0: [ 98 166 135 165 183 157 150 187  94 121  96 185 189 146  50  86 133 157
 159 130 152  80  51 126 150 138 109 195 103 199 127 121]
1: [118 169 126 104 209 117 157 191 150 134  81 131 158 205 117 132 159 126
 164 113 172  97 109 105 160 135 147 161 130 102 110  90]
2: [128 174 135 114  77  47  64 141 137 194 190 149  64 156 184 149 104 207
 201 114 131 158 113 142 119  99 181 111 173 114  75 130]
3: [150 113  74 210 212 164 148 193  97 145 126 159 157 193  22 115 175 123
 125 219 189 158 111  97 164  76  82 212 130 228 103 135]
4: [216 123 208 117  90 206 161  90 103  91 102 115 201  79 135 190 150  68
  19 133 168 138 150 152  80 154 118 153 135 116 135 119]
5: [133  69 129 103  82 114 140 152  66 136 135  95 155 124 106 224 152  95
  82 185 129 136 154  83 149  82  90 171 148 138  87 106]
6: [108  70 109 142 140 103 113 101  92 109 143 107 147 163 176 168 135 107
 117  93 120 116  42 156 153  93 135 175 137 156  75  78]
7: [130 127 154 111  94 106 127 162  94 128 137 130 119 121  91 179 126 105
 135 143 144 133 143 126 164 135 121 134 125 117 157 153]
8: [101  81 141 135 127 131 115  81 103 109 109 110  97  98 141 114  67 145
 115 117 128 167 138 182 140 118 136 104  92 154 170 136]
9: [150  87 130 137 154 160 145 156 117 159 103 151 142 191 127 135 118 129
  66 127 139 111 138 149 131 131 109 173 172 140 143 115]
10: [100 193 170  90 152 141  90  74 145 138 156 127 185 104  87 139 111 183
 122 138 139 165 188 163  76 173 163 101 110 136 164 153]
11: [189 198 134 168  86  95 108 158 150 151 177 122 186  99 173 114 181 145
 154 131  86  91 115  84 139 143 185 116 146  88  49 148]
12: [ 86 111 177  89 143 139 137 161  68 127  90 152 109  74 151 137 101 145
 160  88 163 139 163 157 121 141 128 104 115 124 203  93]
13: [120 100 121 151  80 149  98 129 113 143  97 160  75  71 107  96  73 154
 139 122 100 140 167 107 152 119  91 126 123 142 141 175]
14: [132 132 162 122  95 100 118 169 101 134 140 133 102 115 113 175 121 109
 120 119 160 142 126 113 152 122 119 134 118 133 129 159]
15: [ 93  98 112 136 206  88 140  65 158 122  92  85  95 170 115  90 151  51
 100 155  82 114 111 149 172 160 141  83 113 114 148 176]
16: [126 137 100  87 130 138 115 117 177  93 159 105 133 130 116 119 127 122
 119 106 114 134 131  99 136 132 142 111 116 107 132 152]
17: [ 98 132 155 106 155 104 109 104 140 143 109 143  62 184 119 116 108 140
 145 123 127 133 131 163 127 134 142 112 122 153 184 165]

[133 184 172 116 166 140  87  78 142 140 149 133 154 138 100 147 102 170
 100 143 151 151 188 157  79 189 146 115 115 140 128 162] 10 17
[153 164  78 166 139 156 113 164 149 129 174 151 138 173  62 111 167 111
 128 152 108 121 117  86 125  94  97 165 136 163  87 135] 16 3
[108 177 130  56 106 114 152 153 159 101 144 114 139  95 109 136 141 123
 121  87 163 115 131  92 101 139 156  95 104 106 165 134] 16 14
[112 153 132 146 144 106 130  77 102 169 109  94 119 135  77 100 165  87
 146 174  30 125 133  79 132 199 122 108 108  77  91 128] 15 16
[162 131 131 100 135 117  93  95 131 137 162 111 169 176 106 137 136 114
 143 134 120 102  58 129 130 144  85 173 144 158  72  73] 6 16
[104 121  87 152 102 116 115 191 153 105 159 178 107 114 121 111 122 200
 109  96 179 148 102 111 147  85 174 140 126 190 137 165] 14 16
[ 69 157  96 111 180 127 156 140 147  83 129 125  72  62  73 100 120  65
 172  95 139 157 194 136 175 139 116 108  31 117 181 128] 16 12
[131 166 173 100  80 145 130 105 129 123 115 119 147  79 155 146  88 179
 121 109 109  90 170 159 102 192 132  76 131  90 137 158] 10 16
[163 152  91 156  83  83 125 202 132 142 121 133 147  90 117 123 199 176
 124 150 129 116 110  46 123  93 153 159 142 117  71 156] 11 14
[188  81 172 175  96 175 124 110  90 113 130 133 163 169 187 179 120 106
  56 154 128  96  99 171  97 107 109 140 178 134 115 102] 9 4
[133 103  96  76  35 122 151 132 162  74 142 134  77 102 168 127 131 132
  36  69 125 131 103  92  79  78 136 138 138  92 136 142] 16 14
[146 122  90 183 139 135 140 171 158  96 119 176  58 119 148  41 101 166
 134 130 189 147  73 135 191  92 121 161 144 170 102 174] 13 14
[ 87 138 194  80 136 134 104 149 155  87 112 106 136 135 193 159  54 142
 164  48 149 132 147 202 128 161 176  44 117  89 196 121] 12 8
[104 135 124 137 161 129 138 168 129  91 133 126 116 129 149 132 126 108
 227 101 146 103 133 159 157 118 144 110 115 117 164  49] 12 1
[135 102  95 142 178 138 169 110 121 176 125 116  97 186 147 103  96 139
 149 157 101 105 118 169 133 125 123 138 123 121  91  62] 9 6
[136  60 108 132 217 123 179 108 139 206  78  93 114 219 112  83 131 107
 135 174 127 145 162 142 118 148 100 158 109 144 143 108] 9 15
[161 138  84 152 137 138 145 179 154  97 178 134 156 153 142 107 145 156
 151 149 112 101  74 118 150 129 149  70 154 140 122 133] 16 11
[149  79 114 109 153 151 187 114 144 127 121 146  94 155 186 115 107 108
  82 112 145  78  77 136 124  94 122 144 183 119 144 124] 9 6
[135  73 146 100  83 135 165  50 138 125 108  92 107 190 171 152 120 116
  50 141 108 133 143 155  94 126 106 138 167  86 129 130] 9 16
[152 131 140 122 122  98 105 148  78 165 101 122 210 121  42 188 183 165
  88 182 136 113 134  68 113 136 124 198 136 145  98 115] 5 7
[243 126 120 129  73 180  67 132 160 101 186 118 205  81 145 145 130 173
  82 125 185 110 153 104 102 134 113 111 192 131 102 144] 16 11
[ 91 131 164 108  89  85  83  67 121 104 136 109  76 102 187 125  73 104
 171  91  96 140 120 189 157 153 129  90 109  79 137 123] 8 17
[130 124 133 131 116  80 112 114 127 157 160 126  97 152 197 159  81 201
 175 118 132 107 120 184 115 106 153 117 146 130  82  90] 2 6
[107  94  96  56  37 129 145 126 177  92 136 108  96 118 182 119 155 127
  39  63 118 114  79  98  58  78 138 120 133  95 122 129] 16 14
[144 171 130 135  87  57  29 137 165 200 197 137  85 156 189 148  95 213
 203 126 109 134 120 135 111 108 190  99 177  96  63 123] 2 11
[174 182 127 150 141 136 103 118 176 156 102 183 159 173  84 118 159 122
 112 125 128  87  69 112 154 139  97 192 178 157  82 174] 9 0
[103 110 111 133 110 136 154 153 115  79 106 121  81 120 149 124 102 121
 153  91 130 156 110 148 160  95 124  91  98 130 144 124] 8 14
[168 123 140 111  93 122 151 175 142 144 130 126 109 139 184 174 160 129
 146 130 154 103 107 134  93  64 141 108 173 111 146 101] 14 7
[ 76 140 147 123 180  75 120  70 113 224 134 119 120 143 125 137 150  47
 195 124  60 100 121 111 137 192 115 134 107 111 104 104] 15 17
[ 88 180 112 138 186 164 152 138 133  81 143 119  96 114  79 121 123  45
 175  94 131 137 156 154 178 148 131  93  54 107 149 114] 16 7
[133 158 141 131  76 147 100 123 142 124 127 121 155  95 119 110 155 167
  99 123 108 155 169  76  87 152 151 103 122 106 107 164] 16 10
